Rotation paths and how fast each direction turns (deg/step):
Each turn is a multiple of 5 degrees from 10 to 175, or 0.
Each row of a path follows its step; steps can be skipped.
Rotation 1:
step 0: +3.77 -0.40 +0.69 +2.64 -0.40 -2.19 -0.88 +3.59 -1.17 -0.04 -1.54 +0.47 -0.35 +0.05 -1.85 -1.09 +0.23 -1.44 -1.24 +0.78 +1.30 +2.24 -0.72 -0.06 -0.93 -1.25 -1.29 -1.71 +2.97 -2.04
step 1: +2.40 -2.21 +0.76 +2.46 -2.38 +0.20 +2.88 -0.75 -0.10 -0.31 +0.37 -0.93 +0.56 -2.03 -0.55 -1.14 +0.82 +0.03 +3.25 +4.01 +1.80 -2.09 -0.21 -1.04 -0.86 +0.49 -0.87 -0.10 +1.86 -0.50
step 2: -2.10 -0.75 -0.21 +1.74 +1.42 +1.39 -0.60 -1.19 -1.23 -1.66 -3.26 -1.97 +0.73 -1.55 +1.76 +0.65 +0.54 -0.81 -1.45 +1.76 +2.80 -0.56 -0.90 -2.21 -2.51 -0.39 +0.82 +1.83 +2.76 -1.16
step 3: -1.15 -3.94 +0.14 -1.29 +0.99 +0.85 -0.15 +0.02 -1.37 +1.79 -0.70 -0.52 -2.50 +1.78 +3.01 -1.22 -1.17 -0.86 +0.12 +2.08 +2.03 -2.15 -0.23 -2.06 +2.07 -0.47 +0.06 +2.11 -1.84 -0.90
step 4: +0.28 -0.20 +2.00 -2.02 +1.41 -2.82 +0.73 +0.01 +1.71 +1.55 -2.89 +0.80 -3.21 -1.66 +1.06 -1.87 -1.28 -0.59 -2.47 -0.64 -0.62 -0.61 -1.49 -0.33 -0.22 -2.98 +2.55 +0.36 +0.66 -1.15
step 5: +1.15 -3.20 +2.61 -1.00 -0.46 -4.06 +1.20 +0.43 -0.84 +1.02 +2.66 +1.50 +1.30 -0.10 -0.91 -1.94 +0.68 +1.04 -2.16 +1.29 -1.92 +0.58 -0.66 -3.04 -0.47 -0.14 +0.15 +0.94 -0.60 +0.92
step 6: +2.29 +1.51 +2.45 -0.75 +2.13 -0.96 -0.59 +1.63 +0.04 +0.13 -0.96 +0.04 +0.65 -2.24 -2.44 -1.56 -0.51 +0.00 -2.49 +2.84 +0.65 +1.22 +0.84 -0.04 -0.91 +3.63 -1.72 +0.91 +2.50 -0.96
step 7: +1.99 -0.85 -0.11 -0.05 +1.06 -0.33 +0.68 -2.16 +0.03 +1.24 +0.69 -1.67 +4.34 +1.93 -1.13 -1.08 -1.28 -1.84 +1.89 +3.69 +1.55 -1.60 -2.20 +0.14 -0.16 +1.62 +0.01 -0.09 +1.03 -1.88
step 8: +0.87 +1.13 -0.56 -1.38 +0.27 +0.33 +0.81 -0.77 +0.51 -0.60 -5.19 -2.00 +2.09 -1.10 +0.98 +1.08 +0.44 -3.52 -1.08 +1.59 +2.08 -0.42 -0.52 -2.43 -0.84 -0.72 -1.14 -0.71 -2.17 -0.36
step 9: -0.95 -3.42 -0.79 -3.66 -3.14 +0.49 +1.03 +0.36 -2.00 +2.17 +0.03 -0.10 -1.44 +1.54 +1.47 +0.77 +0.33 -2.95 -1.45 +1.64 +1.24 -0.11 -1.67 +0.27 -1.71 -1.42 -0.67 -0.93 -0.05 -0.71
+0.03 +0.14 -0.11 +0.31 +0.92 +0.25 +0.65 -0.88 -0.13 -0.49 -0.14 -0.07 +0.88 +0.20 -0.23 -0.09 +1.13 +0.92 +0.11 +0.94 +1.07 +0.15 +0.95 +0.63 +0.27 -0.12 -0.31 -0.35 +0.34 -0.71
65
+0.43 +0.05 -0.85 +1.26 -0.03 +0.35 -0.27 -1.58 +0.29 +0.45 -0.11 -0.21 -0.02 -0.33 +0.90 -0.03 -0.94 -0.33 -0.24 +0.61 -0.17 +0.63 -0.06 +0.09 -0.41 +0.54 -0.82 +0.43 -0.22 +0.29
65
+0.39 +0.54 -1.29 +0.24 +0.25 +0.70 +0.96 +0.69 -0.61 -0.01 +0.14 -1.00 +0.37 -0.20 -1.05 +0.38 -0.98 -0.15 +0.27 +0.16 +0.47 -0.66 +0.13 -0.81 -0.52 -0.02 +0.33 +0.19 +0.17 +0.10
60
-0.19 +0.09 -0.94 +0.49 -0.05 -0.25 -0.53 +0.57 +0.30 -0.73 -0.07 +0.51 +0.59 +0.43 +0.14 -0.07 +0.95 +0.45 -0.90 -0.20 +0.45 +0.44 -0.55 -1.58 -0.13 +0.31 -0.19 +0.35 -1.02 -0.10
125
+0.33 +0.74 -0.73 +0.28 -0.34 +0.21 +0.12 +0.60 +0.53 +0.77 -0.27 +0.76 -0.86 +0.82 +0.03 -0.93 -0.25 +0.54 +0.20 +0.41 +0.24 -0.63 -0.78 +0.64 +0.43 +0.70 +0.09 -0.18 +0.18 -1.17
115
+0.01 +0.74 -0.89 -1.73 -0.47 -0.27 -0.47 -0.17 -0.01 -0.37 -0.31 +0.00 +0.48 +0.52 -0.02 -0.09 -0.30 +0.40 -0.04 +1.15 -0.13 +0.45 -0.31 +0.44 +0.04 -0.04 +0.02 -0.39 +0.10 +1.38
20
